Rotation paths and how fast each direction turns (deg/step)
Each turn is a multiple of 5 degrees from 10 to 175, or 0.
Each row of a path follows its step; steps can be skipped.
Path 1:
step 2: [ -6   5  13  11  -6  -4   5  13 -27 -18  14  10  -7 -15  10  -1   7   2
  15  -9   0  -4   5  -6  12   8  -5  -1 -21   7  -6 -17  10   2 -13   3
  13   2  -9   7  -1   3   5  -1  -4 -10  -6 -14  10 -11  -1 -15  -7 -12]
step 3: [ -7   5   5  -9   1  -9  -5  -2  11   1  -1 -17  -8  -3 -14  -6   6  10
 -14   6   3 -18  -5  -8   6   2 -20 -10  12  -7   2 -16  21 -16   9  20
  12  13 -17 -16   7  11   5   6  -3  11   6  -8   0  -7   7  -9  -1 -11]
step 9: [  5   0  -2  15   3  -6  -5  -1  -7  14  -6  -9  15   0  -5   6   7  -8
   4  14  16   7  -8  -1  12 -14  25   1   8  -7 -10  14  -2  -5  -4   4
 -10 -20  -6  11  19   2  16  11   0  24   7 -13   6 -11   5  -5  -3  10]
step 13: [-12  23   8  20   2 -11  -2 -11  -6  -2   8  17  16   1  -1  -3  -8  19
  -5  -5   3  -4  11   5   4   3  -2 -13 -11  24  -2   7   4  13   1  -4
  10  -1  -5   6   3  -6 -10  12   5   2  -8  29   7  10  10   1   5   0]
step 16: [ 13   3  10   8  -4   5  -8 -19  -2 -10  -2   3   4  10 -20   3   0  -3
   9  -6  19  -3  14   8   4  10   0 -12  -4  20 -14   2   6   5  25   0
   6   8  16 -13 -14  11   0   2   2   2  12   4  -9   2 -15  16  -6 -10]
step 17: [ 12   8  -8  -1  -4   5   0   0  -6 -21 -17 -15  -9 -11  22  -4  -2   9
   9 -23 -19   0   2   5   5 -12   3  -5  -4 -13   5  13  13  17   9   4
  -8  -4  -2   6 -11   4  14   3  -5   0   2  -4  -6  -6  -8   3  -1 -23]
step 20: [-11   4  12   5  -6  -4  15   0 -17  -7  -9   7  -6 -14  24   7   5   4
  12   7  -3   5  16   3  16   4 -11  11  -1 -15 -13 -15  11   4 -16  -6
   1 -14  -4   1  12   8  14  -3   5   6   4 -16  -7 -10 -19   2   6  -4]
step 21: [-13  -4  -3 -12   1  -1  -8  -7   3  13  -3   2 -11   7   0  12   8  19
  -1   1  13  -1 -27 -25   6   8  -5   4  13  -3   1 -18  13  -6  14  -7
  15  -3 -11 -10   7   1  10   2  -5  15  14   5  -8   7   7   2  14 -11]
step 25: [  6   7  13 -18  -7 -26 -10  19  -6  23   0  -6  11   6  16  -4   1  -3
   2  12  -6  -3  -3  10 -10   0   1   0 -18 -16  13  -4  -7   1   1  -4
  -4   2  -2   1  18  -6 -11   9   5  -6  -5  13  -3   3  -6  -6 -23  -1]
[  1  -1   1  -1  -2   2   2   1  -2   1   4  -3   1   2   3   1  -1  -5
  -2  -4   5   6   1  -2   1   2  -4 -10  -3  -3  -2   0   1  -5  -2   1
   0  -2   0   2   0  -1   0   0  -6   2   3   2   0   3   3   1  -4   2] => 110
[-2  0 -6  2  1 -3  0  4 -2 -5 -2 -1  0  0  3  3 -1 -1  2  0  2 -2 -2 -1
 -4  3  0  2  5  1  1 -3  0 -4 -4  4 -3 -3 -1  4 -4  7 -1  3  0  2 -1 -3
 -4  1  5  2  2 -2] => 120
[ 0 -4  2  1 -5  1  0 -2  1  0  1  1 -1  0  0  1 -4  7 -3  2  2 -4 -2  0
  2  3 -2  0  0  3 -2  3  1 -3 -8 -3 -1  3 -7 -2  1  1 -5 -1  1 -2  1  3
  2  2 -2  5 -1 -4] => 140
[ 1 -3  2 -1  1 -1 -3 -2 -4 -3  8  3 -1 -2  2 -1 -1  0  0 -4  3 -5 -1  1
 -4 -3 -1  2 -4  0  1  3  2  3  2 -1 -1 -3  0 -3  3  3 -4  2  0  0  0 -3
 -6  6 -2 -2  0  4] => 125
[ 0  0  1  5 -6  1  1  1 -4  4  5  3 -6  1  5 -3 -3  0  4  1  1  1  0 -7
  0  2 -3  3  5 -1  0  3  1  4  0  1 -3  0  3  3  2 -2  2 -1  1 -3 -3  1
 -1 -3  3  3 -2  2] => 135
[-3 -1  0  4 -7  0 -4  4 -2  4  3  0  3  0 -4  8 -2  2  2  1 -3  1 -1  2
 -1  3  5  0 -4  3  1 -2  3  1  4 -1  3  2  5  2 -2  0 -3 -3 -3 -3  2  0
  0  4  2  0  3 -1] => 125
